[[128 108 119 114 120]
 [127 146 141 142 133]
 [148 118 117 117 143]
 [141 142 134 136 145]
 [125 112 122 117 118]
 [140 138 131 133 142]
 [139 152 140 143 145]
 [127 126 130 127 125]
 [132 127 128 127 131]
 [112 124 134 129 110]]
:
[[120 133 143 145 118 142 145 125 131 110]
 [114 142 117 136 117 133 143 127 127 129]
 [119 141 117 134 122 131 140 130 128 134]
 [108 146 118 142 112 138 152 126 127 124]
 [128 127 148 141 125 140 139 127 132 112]]

[[106 105 123 134]
 [102 110 114 132]
 [125 113 127 110]
 [153 118 111 129]
 [107 148 111 115]
 [115 128 137 138]
 [142 127 133 148]
 [120 118 122 145]]
:
[[134 132 110 129 115 138 148 145]
 [123 114 127 111 111 137 133 122]
 [105 110 113 118 148 128 127 118]
 [106 102 125 153 107 115 142 120]]

[[116 126 130 146 141 133 114 150 126 134]
 [135 119 134 117 122 142 117 157 121 115]
 [131 117 124 114 111 153 136 128 119 120]
 [128 136 126 147 141 102 130 112 147 128]
 [136 139 124 119 130 111 144 100 129 140]
 [129 135 126 145 140 103 131 111 144 128]
 [127 136 126 148 141 102 128 114 148 128]
 [132 118 132 114 110 149 130 141 120 120]]
:
[[134 115 120 128 140 128 128 120]
 [126 121 119 147 129 144 148 120]
 [150 157 128 112 100 111 114 141]
 [114 117 136 130 144 131 128 130]
 [133 142 153 102 111 103 102 149]
 [141 122 111 141 130 140 141 110]
 [146 117 114 147 119 145 148 114]
 [130 134 124 126 124 126 126 132]
 [126 119 117 136 139 135 136 118]
 [116 135 131 128 136 129 127 132]]

[[137 139 135 126 133 124]
 [132 140 130 124 144 111]
 [126 140 123 116 152 112]
 [132 139 131 122 140 120]
 [133 137 133 132 137 114]
 [130 133 130 129 134 126]]
:
[[124 111 112 120 114 126]
 [133 144 152 140 137 134]
 [126 124 116 122 132 129]
 [135 130 123 131 133 130]
 [139 140 140 139 137 133]
 [137 132 126 132 133 130]]

[[150 115 120 140 120 138 118 111 145 115 123 107 137 110 117]
 [147 124 131 141 124 141 122 141 146 134 130 138 142 135 122]
 [149 111 111 125 133 142 135 123 143 109 133 120 134 119 111]
 [142 114 118 115 145 143 144 139 119 115 146 138 113 136 113]]
:
[[117 122 111 113]
 [110 135 119 136]
 [137 142 134 113]
 [107 138 120 138]
 [123 130 133 146]
 [115 134 109 115]
 [145 146 143 119]
 [111 141 123 139]
 [118 122 135 144]
 [138 141 142 143]
 [120 124 133 145]
 [140 141 125 115]
 [120 131 111 118]
 [115 124 111 114]
 [150 147 149 142]]

[[ 99 129 105 120]
 [156 136 144 127]
 [138 137 135 128]
 [153 140 152 137]
 [127 126 142 146]
 [130 152 123 119]]
:
[[120 127 128 137 146 119]
 [105 144 135 152 142 123]
 [129 136 137 140 126 152]
 [ 99 156 138 153 127 130]]

[[156 134 126 125 124 128 125 155 129 133 120 136 153 133]
 [114 151 118 135 116 120 156 114 119 114 154 106 110 113]
 [117 134 133 140 132 127 141 116 135 124 139 125 115 132]]
:
[[133 113 132]
 [153 110 115]
 [136 106 125]
 [120 154 139]
 [133 114 124]
 [129 119 135]
 [155 114 116]
 [125 156 141]
 [128 120 127]
 [124 116 132]
 [125 135 140]
 [126 118 133]
 [134 151 134]
 [156 114 117]]

[[142 147 114 132 151 105]
 [141 120 151 111 114 146]
 [100 131 141 123 138 137]
 [139 113 148 129 128 146]
 [132 119 117 148 136 147]]
:
[[105 146 137 146 147]
 [151 114 138 128 136]
 [132 111 123 129 148]
 [114 151 141 148 117]
 [147 120 131 113 119]
 [142 141 100 139 132]]
---
[[129 107 126 132 124]
 [144 119 136 135 126]]
:
[124 135]

[[129 154]
 [128 155]]
:
[154 128]

[[156 140]
 [156 134]
 [122 124]
 [140 143]]
:
[140 156]

[[139 146 123 116 130]
 [116 118 145 116 114]
 [119 144 116 125 150]
 [122 118 107 113 122]]
:
[130 116 116 118]

[[114 108 131]
 [143 145 141]
 [139 136 115]
 [132 138 152]]
:
[131 145 139]

[[140 148 126 117]
 [121 119 125 133]
 [126 125 126 129]
 [154 143 128 129]
 [127 128 127 127]]
:
[117 125 125 154]

[[145 135 151]
 [113 135 106]
 [130 156 128]]
:
[151 135 130]

[[152 107 139]
 [146 100 131]
 [100 109 129]
 [123 156 110]
 [ 99 142 119]]
:
[139 100 100]
---
[[106 105 151 151 151]
 [149 151 105 105 105]
 [116 116 113 123 116]
 [151 153 121 114 118]]
:
[[149 151 105]
 [116 116 113]]

[[114 156 100 111 133]
 [146 145 115 145 108]
 [130 106 150 133 135]
 [108 154 101 105 143]
 [154 143 120 153 101]]
:
[[146 145 115]
 [130 106 150]]

[[140 100 105 100 140]
 [135 146 137 143 135]
 [104 134 141 137 103]]
:
[[135 146 137]
 [104 134 141]]

[[123 121 110 106 115]
 [126 117 110 106 115]
 [141 114 122 149 126]
 [144 106 116 149 120]
 [126 143 148 143 142]]
:
[[126 117 110]
 [141 114 122]]

[[133 108 137 127]
 [131 101 129 120]
 [132 103 136 125]]
:
[[131 101 129]
 [132 103 136]]

[[113 118 149 117 117]
 [120 146 122 145 145]
 [124 124 135 124 124]]
:
[[120 146 122]
 [124 124 135]]

[[110 132 128]
 [148 107 127]
 [138 150 138]
 [147 107 127]
 [147 107 127]]
:
[[148 107 127]
 [138 150 138]]

[[113 114 137 143 124]
 [149 118 133 118 142]
 [144 143 115 109 133]
 [118 113 141 141 125]
 [135 120 137 128 134]]
:
[[149 118 133]
 [144 143 115]]

[[151 114 104 146 117]
 [146 114 104 148 115]
 [111 126 120 141 119]
 [123 136 142 116 137]]
:
[[146 114 104]
 [111 126 120]]
